The same turns and mirrors carry the whole set onto itself, and each row onto the other rows of its family. Which rows share a family with each named row? Give them in list order.
These 27 rows form 9 families of 3 rows each.
vufev: 3, 13, -1, 8, -11, -3, -11, -1, 1, -9, 3, -34, 13, 0, -13, -1, 16, -15, -10
Mubep: -3, 2, 9, -11, 22, -14, 0, -17, 12, 6, 13, -24, -4, 12, 3, -4, 6, -7, 10
pibun: 10, 9, 11, 0, -5, 13, -7, -21, 19, -10, 5, -18, -20, 25, 10, 13, 10, 4, 5
gad: 1, 14, -10, 4, -23, 2, -8, 3, -5, -13, -3, -31, 9, 4, -2, 10, -4, -9, 4
Magit: -12, 8, -8, -3, -5, -3, -14, -3, 0, -6, 5, -20, 7, -5, 10, 3, -1, -25, -20
Fatok: -10, 13, -1, 6, -22, -6, -10, 0, -15, -4, -2, -25, 5, -4, 1, -5, 2, -10, -4
Gope: -6, 27, -4, 4, -17, -13, -10, -6, -14, -2, 2, -22, 7, -2, -5, 7, 10, -18, -6
domu: 11, 26, 8, 7, -6, 4, -24, -13, 10, -2, 14, -18, -23, 23, 15, 15, 2, -9, -3
moti: 1, 15, 0, -7, 1, 3, -25, -8, 17, -6, 3, -17, -14, 12, 27, 3, -6, -13, -16
pid: 8, 9, 17, 8, -7, 2, -26, -10, 7, -1, 10, -18, -19, 19, 25, 8, 4, 2, -4
kuva: -2, 4, 0, -9, 0, -10, 18, -17, 11, -2, 0, -20, 4, 12, -7, 0, 18, 4, 5
defon: -9, 5, -3, -8, 18, -17, 2, -11, 15, 0, 4, -11, 0, 10, 16, -5, -1, -12, -14
lede: -1, 13, 3, 4, -26, 8, -8, -16, -6, -14, -3, -21, 3, -3, -3, 15, 16, -7, -2
robik: 3, 17, -3, -7, 13, -21, 11, -11, 14, 10, 9, -18, -6, 22, -3, -6, 7, -3, 2
gobev: -13, 13, 6, 1, -16, -2, -9, -4, -12, -2, 3, -14, 2, -4, -17, 13, 4, -11, -4
Zedob: 18, 24, 12, 12, -4, 6, -26, -12, 18, -17, -1, -20, -11, 17, 7, 0, 5, -3, -7
famev: -2, 2, -5, -9, 12, -12, 12, -13, -2, -5, -3, -12, -3, 25, -6, -10, -3, -9, 0
Zim: 22, 7, 3, -8, -1, 2, -24, -21, 7, -7, 7, -10, -15, 25, 14, 7, 0, -1, -11
nepe: -3, 6, 1, -8, -14, -4, -19, -4, -20, -8, -6, -29, 6, 8, 5, 9, 15, -17, -8
dogo: 4, 20, 15, 1, 1, 7, -27, -21, 7, -10, 7, -18, -18, 9, 15, 4, -9, -11, 8
mabal: 4, -2, -2, -1, 8, -17, 9, -12, 11, 10, 15, -13, -4, 15, 0, -14, 1, 4, -3
feg: -1, 10, 9, -13, 11, -18, 6, -11, 14, 9, 2, -5, -6, 14, -9, 1, 6, 9, 2
dak: -1, 14, -2, -8, -9, -7, -17, -15, -7, -3, 8, -26, 12, -16, -7, -2, 3, -14, -1
nos: 3, 7, 10, 10, 19, -14, 8, -10, 17, -7, 4, -20, 0, 24, -6, -7, 12, -6, -1
vobod: 8, -3, -6, 4, 8, -17, 13, -10, 10, -1, 12, -12, 9, 16, -4, 9, 1, 0, 2
Gamo: 15, 14, 10, 5, -2, -5, -18, -8, 13, -9, -1, -19, -9, 24, 24, 20, 2, 7, 6
zev: 4, 17, 15, -7, -9, 11, -25, -5, 13, 0, 7, -17, -23, 19, 4, 14, 1, 3, 1

The rest of the family of robik: Gope, domu
The rest of the family of moti: Magit, defon
The rest of the family of gad: vobod, Gamo
The rest of the family of zev: gobev, feg
The rest of the family of pibun: kuva, lede

